One turn or mirror swaps these rows in pairs. Which row does each one swap with?
k523: [ 19.2  29.7 -25.1   2.3  -0.8   2.9 -25.9  -7.2  -3.3 -13.3 -21.5  17.5
 -21.9  17.9]
k853: [ 23.3  33.1  -0.8 -10.1  -1.0  22.8  20.8  23.2  -0.3  13.3  21.0  16.6
 -12.9  -9.2]
k681: [-31.2   5.3  33.5   4.9   7.8  11.9  25.8  12.0  -3.8   6.2 -10.6  -4.3
  12.6 -10.4]
k969: [  9.1 -15.1 -18.8 -30.1  -8.8   4.3  -3.3 -11.2 -14.8  27.6  14.5  -5.3
  10.0 -19.0]
k801: [-35.4   7.5  -1.1 -14.3 -10.9  10.1  18.6  -8.7  43.6  -0.1   4.0  -4.6
  -0.6  -3.4]
k222: [-17.6 -26.3  -5.4   4.6   8.8  -8.0 -11.0 -19.3   9.1  11.9 -17.8 -20.1
   5.0 -23.9]
k760: [-12.3 -18.3   8.7 -14.3 -12.7  -6.0 -31.6 -12.9  -0.2 -27.9   2.1  -9.4
 -28.9 -14.4]
k220: [ 31.1   8.7 -12.2   4.8  13.0  14.2   5.7  -4.5  -9.6  35.8  -7.6  -3.2
  13.8   5.4]
k409: [-30.4  16.2  31.1   3.0   8.6  16.6  32.2  20.0  -0.1   6.9  -9.0  -0.6
   7.0  -7.2]
k788: [  5.3  27.0   9.6  27.3  13.8  16.6 -10.8 -19.6 -21.7  -9.8 -23.8   2.9
 -16.4  16.5]
k429: [ 20.8  31.6  13.7  19.6   1.6  21.4  -6.3   8.8  -7.3 -14.6  -9.9  12.0
 -36.0  13.5]
k298: [ -1.7   7.6   2.8 -34.7 -16.7  -5.0 -23.5 -15.2  -9.0 -29.7  26.6  -3.0
 -17.2  -3.6]
k696: [-23.6  15.6  -2.9 -13.0 -14.5  19.8  23.6  -5.6  42.5   0.0  12.7   0.4
   2.9  -2.1]
k46: [ -0.9  -0.1  -0.9 -20.0  -1.0 -17.4 -34.2   6.3 -33.9 -20.3  -9.3   7.6
 -13.6  -9.2]

k696 is swapped with k681
k523 is swapped with k46
k222 is swapped with k853

One turn or mirror swaps these rows in pairs. Which row does each one swap with?
k776: [  4.4  -6.0  11.5 -25.1   7.2   9.4 -13.5  31.0  18.8   6.2 -14.4 -26.5
  -4.1  -0.3  12.0  30.0   6.0  14.2  -1.6  17.6  -2.1  14.6 -45.2 -40.0
 -40.9  -7.6   3.8   4.9 -10.8   8.0]
k783: [-11.4  -6.9 -18.4  30.9  30.6 -20.5 -10.2   6.1  -5.8  26.5   4.8 -10.8
 -54.3  -2.4   8.7 -12.8   0.5  30.8 -13.4   3.1  40.8   8.2  12.9  15.3
  -7.7  23.3  -1.8  -7.5  19.6  -8.4]
k178: [ -4.0  -2.1 -17.5 -11.3  38.7  -4.5  15.0  14.9 -10.6   9.1  -4.2 -55.9
   6.2   1.9  28.2  10.0 -23.1   3.8 -17.5  12.4  13.3  14.6  -3.0   2.7
  15.5 -16.8   8.5  -6.0 -10.3 -11.5]
k717: [  3.5 -14.2 -27.9   9.6  -1.4  -2.1   4.8  27.6  -8.3 -14.8 -32.8 -17.1
  24.5  -4.9   5.3   6.7  12.2  41.6  -5.4 -11.2  12.1  56.3   8.1  10.3
  32.7 -30.4   4.8 -23.7   6.6  13.4]
k589: [-24.6  -0.6  -4.2  25.3   4.9 -23.8  -7.2  37.5  18.6   7.7   6.8   8.1
 -51.0 -13.2 -16.8 -23.2  14.0  44.1  -7.7  -0.2  48.8  24.8   0.8   9.0
  -3.2   7.3  -6.1 -11.9  15.0  23.3]
k697: [ -2.1  -3.7 -20.7  -0.8 -10.0   0.7   6.1  34.9  -4.4 -20.1 -25.9 -16.9
  22.1   1.2  12.4   3.4  17.8  39.3  -7.6  -6.6   9.7  51.4   0.4  -2.6
  33.3 -40.0  16.2 -28.0  -3.3  17.0]
k428: [-18.6   2.0 -16.6  -3.7   3.8 -15.1 -15.7  -5.6  -7.0  12.7 -20.9   5.5
 -48.0   7.7   7.2  28.3   2.6  30.2  -1.7  16.8  19.4 -23.2 -15.6  17.8
 -12.8   2.0  28.3 -19.3 -21.7 -14.1]
k945: [  1.0 -20.1 -23.0   6.3  17.7  -7.5  19.9  16.6   7.3  -3.3 -37.7 -18.6
  31.1  -4.2  -6.1  33.7  -1.1  49.6   4.7   5.5  14.6  51.7  16.0  13.8
  15.0 -15.7  -1.5 -17.0   5.4  -1.1]
k79: [ -9.3  -0.5  14.6 -11.8  14.5  -1.9  12.4  21.5  22.6   8.0   6.7 -28.9
  -9.9   2.0  -6.6  32.6 -13.4  -0.1 -20.9  29.5  15.2 -15.2 -46.0  12.0
 -23.6  -5.0   6.4   1.8 -30.5  13.0]
k490: [ -1.7 -14.3  -8.8  28.6  10.6 -14.6 -12.7  20.8  22.2  13.7 -16.8   6.7
 -24.4  -1.0 -14.3 -12.0  23.5  60.1  -2.5 -10.8  21.4  53.4  10.1  -4.8
 -19.5  10.2 -22.2 -18.1  29.1  12.3]
k623: [  6.1  -5.6 -22.7  35.0  -4.9   4.8   7.9   4.5 -10.5  15.4 -16.4 -21.8
  16.1  -6.7 -37.3   7.2  -7.2  26.0 -22.1 -25.5  15.1  19.9 -21.0  36.7
   8.2  -0.9 -12.8 -27.9   7.6  30.8]
k847: [  4.6 -18.5 -13.2  23.4 -13.4  -1.4 -31.1  32.6  -7.6  15.1 -21.4  -6.5
 -29.6 -15.6   2.2 -10.1  25.0  42.3  -2.8 -27.3  19.1  43.7  -9.4 -21.8
 -21.1   2.8 -12.4 -20.2  29.3  17.8]
k741: [  5.9  10.7  -6.3  -1.5   9.9  -8.4   9.2  -6.8  30.5   4.2 -13.8  10.7
 -14.6  24.0 -17.4  21.4  -7.0  25.9  -8.6  31.1  -7.2 -13.6 -31.6  11.4
 -31.6  11.0   9.6 -16.5 -30.8   8.1]
k349: [ 11.6 -26.6 -10.3  15.0 -12.8   1.7 -25.9  25.2  -6.3  11.9 -17.4  -8.5
 -29.5  -6.8   3.5   4.9  37.0  33.8   4.4 -16.1  14.0  29.5 -20.4 -28.5
 -39.2   4.7 -10.9  -8.3  27.0  17.7]
k360: [ -7.4  -1.2   6.2  -0.5   5.3  -6.1  15.6  22.6  15.2  10.4  -1.4 -27.9
  -6.1  -0.3 -28.0  19.9 -21.8  -2.8 -20.0  20.7  17.1 -25.9 -38.7  31.0
 -17.5  13.3   1.6   0.5 -18.2  26.4]
k515: [ 16.4  -6.7 -31.2  30.1 -12.5  -0.8   5.1   4.9   0.6  -1.3 -37.3   0.4
  14.3   9.0 -20.6  -2.4   4.6  41.7  -9.3 -23.3  -2.5  34.9   1.4  21.0
  15.1  -7.9  -0.2 -38.3   0.5  20.5]
k202: [  6.8   6.5   5.7 -29.3  -3.3  13.6 -16.4  19.1  11.7  -1.8 -15.9 -19.9
  -7.4  16.2  21.3  15.8   2.2  14.4 -12.3  10.5 -11.6   4.4 -42.1 -26.0
 -12.5 -34.0  22.1 -11.8 -28.7   8.7]
k564: [-13.7   4.0   9.9 -21.3  -8.1  -2.2  12.1  53.7  22.0 -17.4  -3.8 -27.8
   8.5  -6.5  16.0  -3.8   5.8   9.9 -12.9  20.9  14.6  21.6 -21.4  -9.0
  17.8 -43.5  25.2 -10.8 -23.5  22.3]
k974: [-18.2   6.8  -2.4  -8.1  18.2 -23.1  -3.0   4.6  24.1   3.9  -2.0  13.1
 -45.5  10.2   1.1  20.9   6.4  30.5  -3.1  43.5  21.3  -9.5 -24.9   6.7
 -32.6   9.6  19.3  -8.8 -21.4  -6.1]
k284: [-15.6  -2.3 -11.5  21.4  22.2 -26.6 -13.0   5.8  13.6  25.2  13.1   3.1
 -62.0   3.4  -0.5  -8.3   7.6  36.4  -8.9  13.4  27.0  -7.8  -2.2   6.0
 -27.4  18.9  -1.1  -5.5   2.5 -10.8]
k168: [ -1.3   7.9   9.6 -31.3   2.0   8.7 -15.8  14.5  18.4   3.2  -9.3 -10.4
 -27.6  13.5  19.6  13.5   1.6   9.4 -10.8  24.4  -6.4  -8.2 -47.2 -20.8
 -24.5 -22.3  20.4  -7.7 -30.8   5.2]
k123: [ -3.1   7.0  -0.6   5.3  10.1   1.3  14.8  -2.6  10.3  16.7  -0.8 -20.3
  -0.4   6.4 -32.3  26.3 -12.4   8.9 -22.0  15.2   6.3 -16.8 -48.3  28.5
 -28.5  10.5  -0.3  -7.3 -21.6  18.6]
k492: [ -2.6 -13.9 -17.1  32.8 -12.8  -3.9  10.2  30.4  -6.9  11.0 -13.5 -28.6
   7.1 -16.2 -33.8  -5.3 -12.4  14.2 -16.5 -21.2  25.3  12.8 -11.0  42.1
  18.2   8.2 -13.1 -18.4  17.0  35.6]
k278: [ -2.1 -18.2 -19.2  40.4  -8.3  -3.5   0.1  26.7 -12.4  10.1 -11.0 -18.9
  -7.0 -19.0 -23.1  -1.7   2.9  29.7 -19.5 -32.6  36.4  31.7   0.6  34.2
  18.8  -5.6 -15.6 -27.7  23.3  25.3]
k439: [ 13.7 -18.0   3.2 -13.3  -3.2  12.3 -14.8  31.8   5.2   2.2 -11.0 -22.1
  -3.4  -0.5  14.9  24.6  27.1  21.0   2.0   8.6  -6.3  21.9 -41.6 -42.8
 -40.7 -10.5  -0.2   4.8   5.7  14.8]
k167: [-14.2  -4.9 -20.4  22.0  37.8 -21.5  -1.9   2.2 -12.8  27.7   4.3 -26.5
 -40.4  -2.2  13.3  -8.7 -15.4  22.4 -16.3  -0.3  38.2  11.8  13.7  17.2
   3.4  20.9  -0.2 -10.4  15.1 -16.8]
k748: [  3.3  -3.1 -10.6 -10.8  29.3   8.7  15.1  26.3  -1.7   5.0 -10.7 -56.0
  19.2   1.9  28.8  15.5 -18.5   4.0 -15.6  16.9   0.6  16.2  -8.0  -3.1
  15.6 -29.6  10.7  -2.7  -6.9  -2.6]
k227: [  8.2 -10.2 -12.4  -7.1  12.7   6.0  14.6  31.4  -2.2  -8.3 -17.5 -48.6
  30.3   5.9  16.6  11.6  -4.6  15.7 -12.4  -0.5  -4.4  36.9  -6.7 -12.2
  28.5 -45.5   4.7  -8.7  -7.8   4.9]
k837: [-27.2   6.0  -4.1  -0.6  16.8 -28.2  -3.6  15.0  30.4   1.9   3.6  17.6
 -46.8  14.9  -3.3   7.8  20.3  45.2  -6.7  40.2  25.0   3.5 -13.9   3.9
 -28.9  11.5  17.5 -10.3 -14.4   0.1]
k558: [-24.9  -5.4   3.7  19.7  -4.4 -31.7   1.8  41.7  27.0   8.3  10.7  10.5
 -42.5 -13.1  -8.2 -24.0  19.5  42.8  -9.9  12.7  44.7  24.8   1.4  11.4
  -8.5   7.8   4.4 -13.3   8.1  23.3]
k464: [  5.0 -20.0 -13.9  26.2   3.3  -6.3  -6.3  27.0  14.0   8.0 -21.9  -0.1
 -11.2  -7.9 -10.0 -12.7  18.4  55.9  -1.5 -18.9  16.9  65.1   8.5  -8.3
  -0.9  -1.4 -21.5 -20.9  31.8  16.3]
k195: [ -9.3   9.6   9.3 -26.0   0.6   1.9  14.3  50.4  19.0 -15.5  -0.1 -28.4
   8.2  -7.3   8.0   2.7  -2.0   8.2 -14.6  17.6  15.4  19.0 -35.1 -12.7
  13.7 -46.0  20.7  -4.7 -24.3  26.5]

k79 is swapped with k278
k741 is swapped with k515
k589 is swapped with k195
k558 is swapped with k564
k360 is swapped with k492

